In the rows, zero is written as 128.
Turns, then the turns between two rows, first turn first; the first pair answered
zegol:
[126 160 119 137  99 145 170  78 140 144 151  77 126 132 112 110 148  92
 145 144] => [112 108 129 120 108 121 145 153 130 126 156  75 152 162  75 101 159 119
 137 139]
[108  82 127 131 115 118  91 149 156 127 138 129 143 172 114 139 109 177
 124 133] => [104 143 117 127 117 126 117  67 154 151 131 131 124 136 160 151  74 141
 116 130]
[150 131 127 161 109 147 149 133 125 134  96 126 123 135 150 148 146 116
 141 125] => [127 112 127 129 124 127 139 166 120 131  92 118 150 153 139 156 138 136
 124 128]
[123 147 117 127 120 132 151 105 139 137 116 119 146 129 122 150 131 146
 105 139] => [140 132 122 152 109 147 151 123 147 127 123 121 142 133 112 140 150 145
 116 135]
fuso:
[125 137 110 117 124  82 107 104  50 151 165 169 119 117 152 139 116 130
 126 140] => [137 138 103 136 100  93 154  99  78 144 117 157 136 132 156 172 141 173
  95 148]
[145 151 122 127 151 133 117 104  90 129 157 131 127  87 157 106 128  78
 141 140] => [143 155 120 130 147 120 170 118  98 136 101 109 151 105 174 147 143 116
 119 140]
[147 105 154 169  91 139 166 150 145 133 113 115 132 145 126 142 162 132
 138 142] => [139  95 160 154 113 130 113 146 122 129 165 137 113 135 120  99 142  84
 167 134]
[145 145 110 100 126 107 111 167 107 127 117 110 134 151 123 101 136 128
 140 119] => [153 142 104 121  96 130 139 158 128 122 109 101 136 155 119 112 151 156
 127 124]
Meram:
[116 116 130 116 133 121  78 136 109 126 176 144 110 129 111  94 110 104
 140 131] => [110 140 136 105 153  88 137 144 100 139  97 116 148 137 159 153 117 120
 124 123]
[125 105 108 151  81 166 140 104 168 117 134 138 133 137  89 123 140 173
  91 139] => [120 105 110 142  93 146 159 115 158 119 107 126 152 145 107 147 137 176
  83 143]
[172 116 140 131 113 115 169 168 170 122 109 131 136 167 123 158 192 154
 103 134] => [192 132 144 155  96 147 161 123 186 125 148 142  97 146 114 131 187 129
 119 129]
[135 122 127 140 142 131 113 148 116 127 126 124 112 122 129 108 144 132
 135 126] => [136 124 128 140 138 123 130 147 114 125 112 126 117 123 141 120 145 135
 136 125]
ruf:
[151 130 126 126 140 110 118 113 128 116 168 122 119 128 142 106 117 103
 130 154] => [142 142 114 119 135 108 145  99 135 126 130 115 135 130 155 140 113 130
 104 159]
[135 150 116 145 119 127 159 115 145 138  88 112 145 127 154 145 150 133
 128 116] => [137 133 123 139 124 138  99 121 131 131 155 133 119 121 126  85 139 101
 165 115]
[109  96 160  49 181  80 122 191  79 122 111 108 164 163 164 112  97 111
 149 141] => [106 103 153  41 179  76 126 190  80 121 108 109 167 163 165 117  95 120
 142 143]
Then:
Between the rows of a pair lie 2 to 3 turns.
[152 152 122 174 108 153 190 117 158 141  70 112 128 123 153 160 158 143
 110 131] => [103 118 110 103 146 137  68 126 115 143 201 147 102 122  93  89 105 108
 132 129]  Meram ruf fuso
[142 145 122 105  92 116  86  87 131 111 200 182 106 103  94 123  99  73
 143 147] => [134 151 134  88 124  54 162 146 107 110  80 141 177 132 156 203 117 111
 115 146]  zegol Meram
[165  89 147 156 110 146 135 137 174 104  76 109 137 144  92 159 196 156
 119 143] => [137 117 168 104 185  78 105 164 105 115  64 106 154 126 146 153 151  92
 154 126]  Meram fuso Meram
[142 124 132 176 139 126  74  83 119 137 152 127 101 109 129 123  98  78
 157 121] => [142 143 138 176 149 105 118  85 105 144  94 108 127 110 162 157 101  85
 153 117]  Meram Meram
[120  78 134 142 113 129 127 167 159 100 127 128 138 153  87 136 162 176
  99 120] => [134  89 132 165  94 162 126 132 174 100 156 143 103 134  78 108 159 155
 115 119]  Meram Meram
[132 150 139 121 142 139  85 108  98 142 158 134 103 100 132  98 100  82
 166 115] => [173 139 152 177 117 147 162 135 130 127  85 107 134 117 151 137 158 121
 149 112]  fuso zegol
[113 116 137 117 157  98 130 179 111 126 102 119 151 138 139 144 138 135
 119 124] => [116  99 135 122 153 125  92 177 121 116 155 137 124 132 104 110 132 129
 127 123]  Meram Meram
[109 103 119 147  71 154 125 107 185 118 164 145 120 153  51 126  96 175
  94 146] => [ 63 137 108  85 118  96 136 109 141 141 122 134 150 150  95 171  53 174
  75 135]  zegol fuso fuso
[115  80 139 115 150  99 112 177 143  95 137  95 156 171  95 151 156  97
 138 151] => [108  87 131 116 147  97 129 169 149  97 118  91 164 170 108 169 157 108
 123 151]  ruf ruf
[ 92  94 140 112 128 108  95 163 129 128 173 137 146 137  82 123 123 138
 112 135] => [ 95 120 143 109 139  88 141 167 125 135 111 115 174 138 127 165 123 143
 106 131]  Meram Meram Meram
[190  45 146 157  92 162 106 186 181 106 151 155 144 168  92  76 131 134
 135 128] => [208 124 144 170 109 146 197 135 169 138  49 123 161 143 188 149 127 123
 124 111]  Meram zegol zegol
[ 89 123 109  82 174  99 112 128  95 138 138 118 152 141 129 138 118 136
 132 115] => [104 153  99  97 167 110 127  84  98 157 137 117 131 118 152 136 113 122
 142 113]  zegol zegol zegol
[ 99 108 117 114 108 129 137 139 139 114 137 124 146 156  98 159 138 186
  79 138] => [136 111 127 153  88 159 145 129 162 107 142 131 121 147  95 139 158 175
  97 140]  zegol zegol
[148 117 128 123 118 135  99 138 134 113 158 147 110 118 108 110 140 119
 135 126] => [146 108 129 134 101 142 113 146 150 108 149 139 121 127 102 111 148 137
 131 125]  fuso fuso ruf
[181 186 169 193 116 199 160  99 174 139  92 140 151 110 159  74 196 101
 159 137] => [158 200 176 147 159 142 173 139 133 146  38 118 193 124 201 110 178 102
 151 127]  fuso fuso
[137  78 132 157 112 112 139 177 145  98  88 137 151 154 126 142 169 132
 123 138] => [137  70 131 165 104 134 114 173 155  97 124 148 135 150 105 116 162 122
 138 145]  Meram Meram
[122 143 157 124 168 102 112 114  88 136 125 142 103  96 169 134 103  80
 160 119] => [ 98 133 137 103 151 114  87  96  94 145 161 149  97 101 124 125  84 100
 135 127]  ruf Meram
[ 87  67 132 113 116 114  83 193 137  97 165 130 126 141  79 124 116 143
 103 122] => [116 118 129 143  98 116 181 157 154 113  70 100 143 135 144 190 134 159
  83 121]  ruf fuso Meram
[ 75 177 166  85 127 129 124 106  69 128  88 139  98 122 134 144  90 201
 115 147] => [ 67 161 165  80 131 129 102 120  70 119 113 145  96 125 106 129  92 201
 119 153]  Meram Meram
[ 97 135 129  89 174  77 106 156  92 137 117 114 151 123 159 139  88 110
 136 119] => [167 142 153 164 141 117 151 140 124 124  80 108 133 110 177 132 137  97
 163 105]  zegol zegol Meram
[122 111 138 130 163  88  87 180  96 106 100 102 139 144 120 101 123  89
 167  91] => [167 127 122 197  90 167 133 117 169  99 108 107 100 133  98 105 162 117
 148 110]  fuso Meram
[164 122 148 179  90 146 158 139 154 106  97 124 126 151 148 134 165 155
 146 127] => [132 111 162 125 150  93 116 197 101 104 101 126 148 151 153 122 141 135
 160 115]  fuso Meram
[103 206 138  95 120 165 189  84 119 132 119 148 145 135 141 193  76 144
  90 113] => [139 143 184 116 162 164  94 176  87  95 190 170 129 135 110 101 106  75
 179  90]  zegol fuso
[161 102 133 165 130 157  61 117 125 127 175 136  86 133  68  78 160 152
 144 103] => [125  80 139 118 163  99  76 181  92 123 122 108 141 167  80 128 159 185
 115  98]  Meram Meram zegol
[129 152 143 119 135 126 153 158 130 145  62  81 173 128 145 157 119 140
  90 138] => [ 88 137 121  73 146 127  81 147 125 148 134 100 154 123 101 123  79 131
  83 146]  zegol Meram zegol
[115 203  59  99  78 134 154  17 169 125 124 148  99 108 138 146  97 137
  99 145] => [159  82 124 141  96 137  70 183 157  58 178 156 116 151  65  51 167 125
 170 131]  zegol Meram ruf
[115 131 137 103 158 111  95 135  94 134 149 131 120 123 139 106 106  89
 151 122] => [ 89 121 117  80 145 101 106 139 102 134 133 125 142 142 124 135  97 137
 110 131]  ruf Meram Meram
[112 112 133 122 132 106 127 155 107 114 138 131 137 142 141 130 124 122
 156 132] => [130 141 134 156 111 124 163 118 118 123 117 124 121 129 164 143 135 116
 158 131]  Meram fuso
[121  78 152 120 157  85 108 212 112 115 114 132 164 152 112 114 147 143
 145 120] => [133 123 133 126 132 136  72 113 124 133 194 160  95 102 102  72 110  95
 163 125]  zegol Meram zegol
[126 123 135  79 143 112 110  97 140 129 187 147  89  94 117 101 118  55
 111 103] => [142 116 121 117  93 146 177  83 195 128 141 138  97 107 104 131 156 119
  75 119]  fuso fuso
[158 100 107 167  82 137 183 142 147 131  59 106 133 151 105 167 165 146
  85 134] => [121 107 129  97 163  65 115 184  62 141  82 116 144 143 139 146 115  77
 132 117]  fuso fuso
[112 154 143  71 158 105 113  80 108 161 148 181  98 117 197 160  97  70
 135 116] => [144  60 174 104 156 105  92 202 113 105 145 167 133 160 143 134 164 100
 158 105]  fuso ruf Meram
[110 129  74 100 108 135 130 110 107 154  85 132 133 124 111 108 117 154
  64 114] => [134 113  88 124  98 163 103 110 125 142 122 144 112 124  82  72 128 132
  83 110]  fuso zegol
[148 112 132 133 125 156  95 131 137 122 175 138 111 132  95  91 137 121
 148 138] => [124 125 108 112 109 155 116 105 151 131 166 133 120 138  91 122 123 157
 103 146]  zegol fuso fuso
[153 114 125 202 115 162 159  94 129 109  94 126 130 125 157 112 132 106
 154 104] => [111 145 112 146 140 127 157  70 104 131  83 115 143 121 182 146  92 110
 128 106]  zegol zegol
[123 106 119 111 122 132 107 142 143 116 169 141 134 141  92 119 120 157
 111 137] => [139 118 122 138 111 153 117 119 159 125 169 143 112 123 103 109 134 138
 126 138]  zegol zegol
[131 136 149 133 183  82 122 131  86 138 101  94 150 137 190 190 139 119
 149 130] => [114  89 141 113 184  79  76 167  87 124 146 109 158 162 144 160 136 134
 148 136]  Meram Meram
[ 74 137  93 152 136  97 106  63 104 145 158 162 125  79 129 120  76 123
 118 128] => [ 71  74 109 151 136  71 123 163 114 115 118 130 179 126 103 144 116 182
  92 128]  fuso zegol zegol
[136  95 155 106 171  78  99 197 104 102 135 135 176 162 143 102 191 125
 119 109] => [137 132 135 112 153 122  64 103 108 122 213 168 116 116 127  60 154  87
 133 110]  zegol Meram zegol
[ 89 171 121 125 137 102 149 100  81 149 116 130  88 114 165  94 111 126
 135 134] => [ 78 134 127 109 147  93 112 143  75 131 143 137  98 130 132  79 113 133
 143 136]  ruf ruf Meram
[118 127 108 139  72 165 129  96 180 138 163 138 104 135  91 138 127 171
  95 151] => [145 111 128 161  83 171 103 116 174 122 178 145  92 127  86 103 140 145
 134 144]  ruf ruf
[129 167 103 134 112 110 170 118 153 154  95 119 125 126 130 156 121 155
  98 130] => [119 110 111 125 123 116  94 156 142 130 166 134 116 135  73  98 128 147
 123 132]  fuso zegol
[135  96 116 123 132 126 122 156 135 106 114 112 148 140 102 132 142 168
 107 149] => [136 147  98 122 128 148 124  73 132 131 140 129 106 102 124 125 104 134
 120 148]  zegol fuso
[122 158 138 133 129 103 131 107 114 147 130 118 137 113 167 118 109 104
 123 123] => [143 152 144 162 117 121 134 104 122 140 136 116 127 109 157 109 124 105
 133 125]  zegol zegol zegol
[126  93 147 132 126 135  50 127 107 121 197 146 109 121  79  78 105 108
 156 134] => [151  87 131 168  66 167 141 119 170 116 119 123 131 144  84 144 150 193
 101 150]  fuso fuso
[120 134 128 133 120 149 156 156 101 134 100 124 182 148 127 149 157 144
 137 113] => [132 138 134 134 124 164 110 135  88 135 151 144 154 120 119 104 138 101
 174 106]  zegol ruf
[116 152 110 120 131 120 131  90 140 139 136 127 115 114 128 142 102 118
 114 130] => [135 146 121 130 145 107 120 114 117 134 133 125 121 105 144 120 109  89
 143 125]  zegol fuso zegol
[123 163 137  93 167  58 161 157 121 143  59 129 173 149 180 165 147 137
 127  94] => [183 145 138 185  96 167 131  94 193 115 152 164  96 127 105  83 179 119
 158 111]  ruf fuso Meram
[ 98 124 110  85 131 122 110 113 108 141 160 135 132 134  81 128 112 117
 106 119] => [104 150 125  84 151  95 130 116  86 152 119 123 137 123 125 146 111  97
 122 111]  zegol fuso
